The rows of A fall into 3 groups, which share some directions, and each row is roughly a mix of its group's hidden directions.
A (111 x 10):
0:  28 -27  13   0 -30   8 -27 -27  16 -27
1:   6 -41   2  -5 -25  -3 -15 -44   9 -21
2: -16  34 -17 -30  17  -8  41  13  -9  13
3:  52   7  -1   6  19 -18 -24 -14 -26  13
4:  25  40 -13  15 -37  22  -2  -8   0 -22
5:  24 -34   2  22  37 -16 -24  -7 -24   1
6: -15  46 -27 -10   0  -7  27  -8 -30 -11
7:  -3 -25  31  -7 -30  12  -6 -10  45  17
8: -39   9   2  40  -6 -25  -4 -16 -14 -28
9:  25 -20 -19  44  -4  -4  15   0   7 -38
10: -27  20   5  38  36 -11  19  23  -7  12
11:  -4  15  13  32   8  56  -8 -20  -2   3
12:   7 -47  16  25 -19  20  -3 -20  25 -13
13: -28   8  38  25  -8  28  17 -31  -8  -4
14:  38  13  -9 -30  10  16   8 -31  31  12
15:   6 -52  23  -9 -18  -1 -20   9 -31  -2
16: -48 -11   3  14  29 -15   7 -33  13   8
17:  15 -36  24  14  30 -17  12  -3   0  38
18:   9  43  -8  12 -14 -25  26  -6  26  27
19:  10 -19  32   1 -15  15 -16  35  27  31
20:  18 -37 -25 -15  -2  12 -15 -25  29 -26
21:  24  -4  16 -19 -15 -34 -39  19 -16 -19
22: -29 -31  -3   5   7  22  32  15  36 -11
23: -16  19   1 -14  16  25 -42  -2 -40   8
24:  32  28   3  31  -2 -11 -28  23  17 -23
25:  23  12  -9  35 -10  22 -33  11 -36   0
26:  12  26 -18  25   2 -24  18  34  35  -5
27: -17 -13 -23  45   2 -20 -11  -4  -3 -40
28:   7 -53   8   2  -2  19 -13   1 -21 -35
29: -19 -26 -10  51  19 -28 -11   5   3   8
30:  -2  -9   2 -23 -11  31 -19 -35 -43  -1
31: -22 -20  -6 -31  14 -16 -32 -24  21  28
32: -18  40 -27 -27  20  13 -26 -16  13  -8
33:  20 -50 -21   9  11   3 -26  13  -6 -25
34: -35  45   9   6  23 -11  -2  14 -16  25
35:  12 -36  30   0 -25 -22   7  -2 -30 -25
36:   5 -44   4   0 -16   6 -26 -10 -26 -36
37:  17  14  34 -35 -10  29  18  11 -17  22
38:   9  43   8  44 -16  17   7  19  14   3
39:   9   6  19  21 -24  -7 -33 -25  34 -27
40:  18 -18  29 -22 -10 -36  -2  39   7 -11
41:  15 -32 -19 -41  -7  19 -21 -24 -19  -5
42:  15  -4 -24  37 -26 -38 -19   8 -11 -17
43: -16   9 -44 -10  30  28  -1 -11  11  28
44:  24 -31 -42   4  10 -28 -23  13  10  -2
45: -46  -8  19 -27 -10 -26 -23 -16 -10  12
46:  30 -35 -23  12  -7  13 -23 -31  11 -22
47:  31 -37   8   7 -24 -15 -27  10  -7 -30
48: -24 -34   6 -16   5 -26 -15 -18  22  37
49: -32   7  43  43   4   0  -7  -6  -9   9
50: -37  27  10  28  25 -13  -6  25 -13  22
51: -27  18  42  41   0  -6 -10   3 -20   5
52:   0 -25  19  29  -6  27  23 -32 -25 -18
53:  29 -32   3 -35 -29  15  -4 -11  28  -1
54: -39  36  23  -1  11  -9   6  27  -4  28
55:  18  22   0  30   2   2 -34  22  42   2
56: -14  -1 -36  11  18  14 -28 -43 -16   4
57:  -7 -16 -28  44   2  10  26  -4 -33 -14
58: -20  40  -7  -7   4 -43 -30   3   2 -12
59: -39  38   4  19  16 -20 -12  15 -25  10
60:  29  -8  20  24  -2 -11 -30  43 -18  -7
61:   6 -28  -9 -21  12 -11  11   2  57   6
62:  22 -37  19  11  -5  17  37  31   2   5
63:  12 -21 -25  22   0 -36 -36 -11  15 -21
64: -22  30 -10  -7 -16 -16  38 -26  -3 -31
65:  27 -35   2 -13 -14 -40  -8  22 -19 -16
66: -14 -33 -28  29  14   3  29  -5 -32  -8
67:   8  15 -12 -22  15 -16 -32  42 -27  10
68: -20  41 -27  22  19   0  -7 -25  28  -4
69: -35  -8   7 -10   5  20 -29   3 -34 -35
70: -22  26   1 -25  -4  21  12 -32 -41   2
71:  31 -10 -18  25  17  48  19   0 -12  -1
72:  29  14  11  -4  -9   0 -55  18 -22   4
73:   7 -16  -3  21  12  43 -12   9 -35  29
74: -27   3  55 -24   5  -6   2  -3  18  20
75:   4  11   7  25  13  26   8  14 -36 -43
76:  28 -40  18 -23 -18  34  12  -1  -4 -16
77:  19  -3  -7  18  -9  -6  47  -2  44  -8
78:   8  -6 -45  -2  10 -24 -17 -29 -14 -31
79:   0 -14  -4 -21   5  41  41   3   5  32
80: -29   4   0  -9  -3 -35  28 -28  23 -27
81:  50 -24  14  17  16  20  24  -5  -9 -14
82: -45 -23  15 -14 -23  24   8  -7   3 -30
83: -55  -1  16 -22 -13  -5 -21 -26  -6  -2
84: -16  26 -29   5  28  29 -24  -3  18  27
85:  10  -3  39 -37 -18  26  -5   7 -30  12
86:  -2 -20  12  33  32  -8  38  -9  25  15
87:  12  -5  12  15  31  23  -9  17 -45 -25
88: -14   0 -18 -14  40  17  13  11  43  19
89:  10  34  20 -29 -13  -6 -31  -8  37   4
90:  14 -19 -46  21  11   1 -28  -7 -31 -10
91:  36  14  17 -28   4  39  -1 -13 -25 -15
92:  22   1 -14  24  -4  -8  41   0  44 -10
93:  27  -7  -6 -17  17  17 -29  26  23  36
94:   0 -38  19 -16  17   1 -41   1 -26  19
95: -25   6  -8 -35 -31   5   9 -13  43  10
96:  -3  10  18  51   2  35 -14 -20  14  -6
97:  26  23 -19   9 -42   0  -8  16 -19 -32
98: -21   4  -4   5  15  40  39 -11  14  30
99: -13 -34  43   4  18 -15  -6  23  17  22
100: -16  27 -26  -1  22   7 -19 -33  34  18
101: -23  53  25 -13   2 -10  11  20 -17   2
102: -12   1   9  10  -2  42  24 -24  39  18
103:  26  -3  18  37 -22 -10  13  -8  30 -31
104: -30  -5  39  18   0  17  23  -2 -36  11
105: -26   1  14  -1  45   8 -13  29 -27  19
106:   2 -35  -5  53   7 -23  -9   9  18   2
107:  12 -20  14  -5 -17 -37 -30   4 -27 -33
108: -12  32  15  34 -12 -16  12  -2  42 -13
109:  22 -25 -10 -50  -4   7 -24 -16  21   1
110:  -3  -3  13  12 -31 -29 -24  19 -44   5
Here is one row of each group, with its name. Which group are the others in?
 19 -46 -15  21   0  21 -26 -26  -5 -11 : <75>
 34 -41  13   9  20  27   9  11 -18 -19 : <2>
-24  32  17  33   6   5   1   6 -44  10 : <89>

-11  47  43  -2 -17   2 -24 -10   0   4 : <89>
 23 -38  22  24 -19   9 -21   2  34  -8 : <89>
-15   0  16 -47   0  39  -6  24 -13   8 : <2>
 12 -25   9  15  17 -39   1 -20  14  40 : <2>
-11  37  43  28  -2  17  15   8 -18  -7 : <75>
  7  19 -40 -22  -2   7   1  -2  50   4 : <2>
 22 -21  -3 -11  18  27 -26  26 -17  36 : <89>
  0  21  28  10 -12  -5  15 -55 -12 -14 : <2>
-30  18  -7  33  23   6 -19 -32  22  16 : <89>
 27  36 -31  26 -27   7   0   1   2 -26 : <89>
  3  30  10  -4   2  -5 -45 -12  42  12 : <89>
